One turning vector, and how many steps it has turned
The counts run from 0 to 216.
91; 120; 117; 121; 140; 112; 129; 107; 133; 125; 130; 100; 124; 98; 147; 110; 114; 90; 124; 128; 125; 120; 132; 122; 146; 105; 116; 116; 142; 86; 138; 134; 135; 132; 140; 112; 140; 124; 120
97
89; 142; 129; 115; 163; 132; 128; 113; 143; 125; 142; 94; 93; 117; 127; 140; 144; 118; 131; 119; 115; 112; 125; 134; 114; 110; 147; 113; 131; 101; 138; 143; 132; 134; 141; 136; 136; 126; 128
94
113; 133; 135; 148; 146; 147; 110; 121; 121; 141; 127; 128; 119; 125; 144; 118; 109; 101; 145; 96; 124; 84; 121; 136; 143; 145; 143; 110; 151; 135; 128; 162; 131; 128; 141; 126; 135; 146; 121
180
144; 145; 126; 136; 134; 130; 115; 128; 124; 146; 127; 144; 164; 127; 113; 128; 116; 120; 134; 126; 149; 141; 117; 160; 139; 177; 114; 144; 123; 134; 142; 112; 106; 131; 123; 132; 113; 122; 154
141
140; 118; 109; 105; 131; 122; 132; 97; 123; 123; 124; 116; 143; 156; 115; 120; 127; 118; 150; 141; 128; 171; 113; 116; 136; 132; 118; 158; 136; 141; 130; 105; 164; 125; 131; 120; 144; 128; 144
136
117; 135; 124; 156; 138; 157; 124; 136; 138; 143; 120; 128; 141; 165; 143; 114; 116; 116; 145; 124; 161; 120; 132; 150; 148; 134; 124; 164; 134; 144; 114; 147; 143; 128; 134; 137; 151; 136; 141
159
113; 145; 123; 122; 140; 123; 113; 106; 108; 122; 146; 91; 110; 124; 122; 146; 109; 105; 143; 106; 120; 101; 122; 96; 132; 146; 129; 93; 146; 135; 138; 131; 131; 124; 132; 120; 126; 142; 125
200
158; 130; 122; 148; 109; 125; 155; 140; 118; 113; 115; 115; 158; 136; 141; 135; 108; 123; 142; 120; 110; 123; 131; 146; 123; 149; 97; 125; 118; 131; 135; 153; 121; 138; 139; 149; 132; 135; 97
164
132; 105; 119; 155; 127; 106; 115; 122; 101; 124; 155; 137; 138; 102; 110; 128; 109; 110; 100; 133; 120; 114; 148; 99; 135; 130; 122; 97; 129; 114; 145; 119; 103; 118; 133; 120; 112; 123; 113
204
130; 130; 118; 178; 130; 137; 142; 112; 107; 107; 115; 133; 119; 121; 117; 141; 159; 168; 133; 128; 113; 134; 109; 117; 123; 125; 135; 123; 135; 111; 107; 133; 115; 132; 107; 139; 149; 111; 137
70
134; 131; 113; 166; 123; 136; 123; 143; 100; 122; 147; 121; 137; 125; 127; 121; 97; 144; 125; 148; 130; 162; 118; 153; 152; 131; 144; 152; 115; 124; 131; 128; 108; 152; 138; 131; 118; 120; 130
37
138; 117; 135; 112; 141; 155; 150; 169; 119; 101; 110; 120; 122; 137; 125; 144; 107; 128; 111; 131; 119; 114; 131; 148; 132; 109; 131; 129; 142; 134; 140; 159; 105; 149; 137; 141; 123; 145; 109
60
122; 146; 134; 135; 117; 97; 133; 129; 157; 146; 125; 114; 134; 91; 166; 126; 122; 121; 152; 111; 133; 148; 130; 143; 122; 139; 124; 140; 84; 108; 124; 124; 151; 131; 136; 125; 128; 127; 131
129
133; 103; 128; 114; 132; 118; 132; 125; 119; 131; 144; 149; 135; 123; 134; 117; 151; 114; 118; 148; 119; 96; 136; 107; 126; 136; 127; 108; 163; 128; 107; 130; 126; 135; 88; 115; 152; 142; 145
85
119; 116; 94; 157; 136; 134; 113; 121; 117; 138; 148; 124; 126; 130; 136; 141; 113; 115; 142; 144; 134; 144; 161; 129; 153; 156; 156; 162; 128; 135; 114; 110; 117; 135; 129; 122; 124; 122; 135
34
155; 129; 124; 132; 123; 133; 127; 152; 115; 93; 92; 158; 127; 119; 118; 139; 130; 154; 148; 114; 125; 146; 126; 101; 146; 132; 129; 142; 120; 146; 117; 120; 129; 95; 115; 123; 115; 122; 105
48
139; 140; 147; 112; 126; 115; 90; 135; 153; 159; 128; 141; 138; 124; 158; 135; 121; 132; 131; 124; 149; 146; 131; 158; 126; 130; 138; 110; 118; 148; 131; 120; 132; 146; 130; 109; 120; 150; 131
23
97; 142; 155; 120; 95; 116; 114; 134; 125; 135; 120; 133; 104; 94; 117; 122; 125; 130; 140; 118; 137; 136; 113; 121; 132; 134; 119; 143; 116; 104; 124; 149; 127; 139; 122; 98; 135; 139; 89
215
150; 115; 110; 132; 119; 160; 125; 107; 120; 111; 118; 154; 121; 144; 100; 151; 137; 154; 147; 125; 129; 148; 133; 115; 119; 129; 151; 126; 144; 141; 94; 122; 147; 129; 108; 138; 125; 135; 131
51
134; 102; 118; 119; 130; 134; 158; 155; 121; 116; 96; 124; 111; 123; 160; 115; 116; 123; 128; 129; 117; 100; 136; 111; 140; 105; 138; 125; 153; 135; 101; 125; 124; 142; 125; 111; 133; 146; 149
64
143; 136; 149; 115; 136; 124; 98; 139; 149; 139; 164; 140; 139; 156; 136; 120; 113; 125; 119; 142; 141; 152; 132; 148; 135; 120; 150; 118; 109; 164; 134; 130; 144; 135; 133; 130; 146; 149; 132
21
147; 151; 124; 149; 97; 136; 154; 151; 113; 124; 108; 117; 157; 137; 137; 119; 101; 130; 141; 115; 125; 123; 126; 150; 133; 134; 98; 131; 123; 125; 124; 156; 126; 136; 139; 144; 124; 131; 101
163
111; 122; 120; 118; 134; 115; 123; 137; 117; 133; 142; 146; 135; 114; 104; 103; 141; 92; 100; 145; 136; 135; 134; 138; 157; 137; 123; 161; 119; 119; 148; 112; 106; 114; 135; 110; 125; 120; 147
120
123; 151; 149; 128; 125; 99; 133; 147; 153; 149; 142; 113; 129; 107; 163; 115; 118; 115; 147; 118; 130; 137; 127; 137; 134; 133; 145; 153; 88; 126; 117; 129; 158; 128; 135; 129; 136; 135; 145
128
106; 108; 166; 123; 134; 121; 105; 143; 141; 155; 165; 143; 107; 124; 131; 119; 126; 133; 122; 139; 148; 127; 117; 117; 121; 110; 144; 120; 123; 137; 125; 142; 139; 141; 112; 112; 159; 149; 133
211
153; 111; 117; 134; 126; 124; 127; 151; 134; 100; 89; 161; 126; 111; 134; 151; 117; 148; 151; 111; 137; 138; 137; 112; 139; 133; 117; 127; 121; 144; 122; 110; 120; 99; 114; 124; 115; 124; 105
47
116; 135; 138; 130; 115; 125; 117; 120; 99; 127; 142; 101; 107; 130; 112; 146; 133; 151; 154; 124; 132; 121; 93; 131; 107; 138; 97; 113; 145; 118; 137; 141; 105; 147; 127; 123; 139; 126; 92
196
121; 131; 119; 120; 117; 119; 127; 118; 146; 154; 152; 122; 139; 165; 135; 127; 155; 120; 94; 153; 120; 127; 167; 124; 116; 106; 136; 113; 118; 150; 123; 124; 127; 139; 141; 123; 130; 127; 146
0
161; 129; 115; 142; 117; 124; 156; 134; 117; 109; 114; 112; 147; 146; 136; 161; 119; 130; 142; 114; 108; 112; 140; 140; 107; 142; 104; 113; 122; 145; 135; 147; 122; 128; 138; 157; 126; 132; 106
165
109; 105; 105; 105; 132; 117; 117; 107; 136; 143; 136; 137; 126; 116; 111; 116; 130; 87; 116; 134; 145; 128; 156; 136; 132; 123; 125; 138; 139; 107; 142; 90; 124; 121; 138; 110; 108; 128; 146
118
104; 153; 140; 141; 118; 128; 102; 148; 108; 143; 123; 115; 121; 145; 133; 133; 139; 169; 138; 135; 148; 120; 103; 119; 123; 119; 99; 131; 142; 118; 126; 145; 106; 133; 118; 106; 113; 114; 111
194
119; 107; 128; 140; 126; 118; 120; 130; 121; 152; 135; 129; 131; 165; 160; 127; 144; 150; 122; 154; 135; 118; 146; 103; 104; 93; 120; 117; 148; 133; 103; 140; 144; 140; 124; 107; 140; 130; 138
190
165; 135; 117; 123; 126; 125; 156; 145; 122; 113; 108; 109; 141; 158; 141; 153; 123; 135; 136; 113; 108; 115; 141; 123; 109; 125; 119; 112; 125; 158; 131; 145; 136; 120; 145; 153; 113; 133; 119
166
111; 139; 137; 139; 126; 127; 131; 129; 116; 136; 141; 130; 116; 101; 111; 130; 171; 155; 122; 132; 113; 113; 108; 145; 102; 134; 139; 118; 135; 86; 121; 142; 106; 145; 109; 135; 114; 115; 122
90
148; 130; 126; 138; 138; 143; 138; 155; 132; 110; 137; 108; 112; 154; 131; 141; 91; 146; 123; 130; 142; 148; 125; 156; 135; 99; 137; 126; 108; 151; 141; 128; 117; 141; 143; 153; 143; 135; 132
40
152; 132; 122; 146; 117; 116; 110; 100; 117; 120; 156; 143; 152; 139; 101; 124; 126; 133; 110; 137; 118; 171; 125; 137; 139; 126; 143; 108; 104; 142; 146; 116; 127; 133; 137; 132; 144; 130; 124
18
132; 82; 113; 139; 131; 122; 154; 151; 118; 118; 105; 132; 119; 109; 160; 118; 122; 118; 135; 134; 118; 101; 139; 107; 141; 120; 129; 130; 149; 129; 105; 127; 118; 136; 112; 116; 145; 136; 136
65
126; 133; 134; 72; 141; 104; 128; 114; 139; 118; 157; 110; 114; 113; 101; 147; 141; 115; 140; 127; 109; 137; 122; 126; 105; 143; 126; 130; 123; 116; 159; 127; 139; 114; 127; 136; 120; 126; 102
113
115; 117; 119; 66; 136; 120; 122; 110; 128; 132; 139; 114; 120; 122; 113; 105; 125; 94; 129; 137; 116; 137; 125; 119; 132; 123; 143; 137; 148; 117; 141; 109; 155; 130; 137; 108; 116; 136; 138
116
133; 149; 137; 128; 96; 123; 138; 139; 115; 133; 137; 146; 118; 133; 96; 104; 148; 119; 106; 132; 137; 147; 125; 159; 127; 116; 139; 141; 95; 120; 134; 110; 113; 133; 144; 132; 142; 136; 163
123
144; 116; 115; 131; 129; 165; 123; 119; 122; 120; 133; 151; 122; 156; 105; 137; 123; 145; 145; 141; 139; 141; 138; 110; 126; 126; 159; 138; 152; 144; 92; 131; 159; 133; 98; 144; 126; 140; 129
52
120; 170; 156; 120; 128; 97; 107; 148; 140; 152; 167; 121; 142; 112; 135; 111; 141; 136; 135; 136; 139; 127; 122; 116; 126; 144; 119; 123; 113; 113; 117; 132; 144; 120; 97; 123; 124; 123; 136
108
132; 131; 113; 102; 130; 119; 133; 110; 142; 109; 103; 121; 131; 150; 113; 156; 144; 131; 146; 122; 121; 176; 130; 121; 121; 120; 116; 151; 112; 133; 145; 108; 153; 105; 148; 131; 117; 116; 129
134
132; 118; 114; 113; 131; 104; 139; 111; 140; 107; 116; 117; 133; 126; 121; 153; 139; 126; 153; 127; 114; 168; 129; 125; 117; 134; 114; 158; 95; 129; 151; 116; 142; 106; 142; 133; 128; 110; 106
133
